grid =
.21, -.01, -.31, .09, -.05
-.01, .06, .13, -.02, .28
.10, -.04, -.45, .39, -.12
.06, -.02, .13, -.44, -.08
-.08, .06, .05, .37, .27
.20, .01, -.23, .06, .01
-.13, -.02, -.19, .30, .02
-.17, .05, .48, -.35, .20
-.22, .00, .25, -.06, .00
-.03, -.02, -.05, -.07, -.02
Rows and columns are numbered from 0.
The top entry of the column that holds the largest entry: -.31
What is the entry at row 0, column 0?
Answer: .21
What is the entry at row 1, column 0?
Answer: -.01
What is the top-right entry?
Answer: -.05
What is the entry just left of the smallest entry?
Answer: -.04
What is the entry directly below the smallest entry?
Answer: .13
The entry in row 2 and column 0: .10
The entry directly above .39 is -.02
What is the entry directly above -.17?
Answer: -.13
What is the bottom-right entry?
Answer: -.02
The entry just left of -.07: -.05
What is the entry directly below -.12?
Answer: -.08
The maximum -> .48
What is the entry just left of -.12?
Answer: .39
What is the entry just right of the largest entry?
Answer: -.35
The entry just left of .39 -> -.45
What is the entry just right of -.31?
Answer: .09
The entry in row 1 and column 2 is .13
What is the entry directly below the largest entry?
Answer: .25
The bottom-left entry -> -.03

W =
-.05, -.07, .01, .09, .01, .11, .21, -.05, -.27, .04, .01, .04, .23, .12
-.07, .14, .00, -.03, -.35, .05, -.11, -.13, -.02, -.09, .01, .01, .17, -.24
-.01, -.19, -.10, -.06, .35, -.02, .00, .02, -.13, .05, .09, .22, .08, -.34
.06, .02, -.01, .09, .44, .12, -.22, .04, -.16, -.02, .17, .17, .04, .00
.04, .21, -.06, -.29, .30, .03, -.10, -.04, .15, .17, -.05, .17, .21, .05
-.02, .11, .17, -.15, .56, -.08, -.28, .02, .51, -.02, .05, -.10, -.02, .19
.07, .09, -.23, .07, .07, -.10, -.05, .04, .04, .03, -.02, .06, -.22, .35
.09, .19, .32, .15, .14, .14, -.02, -.03, .19, .02, -.06, .04, -.19, .03
-.03, .19, -.12, .25, .04, .19, .04, -.12, .05, -.02, .10, -.07, -.05, .23
-.03, .12, .21, -.01, -.37, .01, -.25, -.03, -.12, -.05, .01, .02, -.09, .34
.03, -.01, -.34, -.17, .10, .04, .10, -.11, -.04, .02, -.17, -.08, .19, .10
The last entry, reading row by row: .10
Give the first entry in reading order.
A: -.05
The entry just left of the largest entry: -.15
Give the entry in the top-right corner.
A: .12
The second smallest entry is -.35
Give the entry directly above the largest entry.
A: .30
Give the entry directly below -.16.
A: .15
Give the third largest entry.
A: .44
Give the 2nd entry on the main diagonal.
A: .14
Give the smallest entry in the last row.
A: -.34
Give the third entry on the diagonal from the top-right corner.
A: .22
The smallest entry in the last column is -.34
Give the entry just right of -.15.
A: .56
Give the bottom-left entry.
A: .03
Give the top entry of the column that holds the largest entry.
A: .01
Give the bottom entry of the column that holds the largest entry.
A: .10
The first entry of the smallest entry's row -> -.03
The 3rd-last entry, reading row by row is -.08
Give the entry just right of the largest entry.
A: -.08
Give the 2nd largest entry.
A: .51
The entry directly above the smallest entry: .04
Give the smallest entry.
A: -.37
Give the fourth entry, reading row by row.
A: .09
The entry directly above .25 is .15
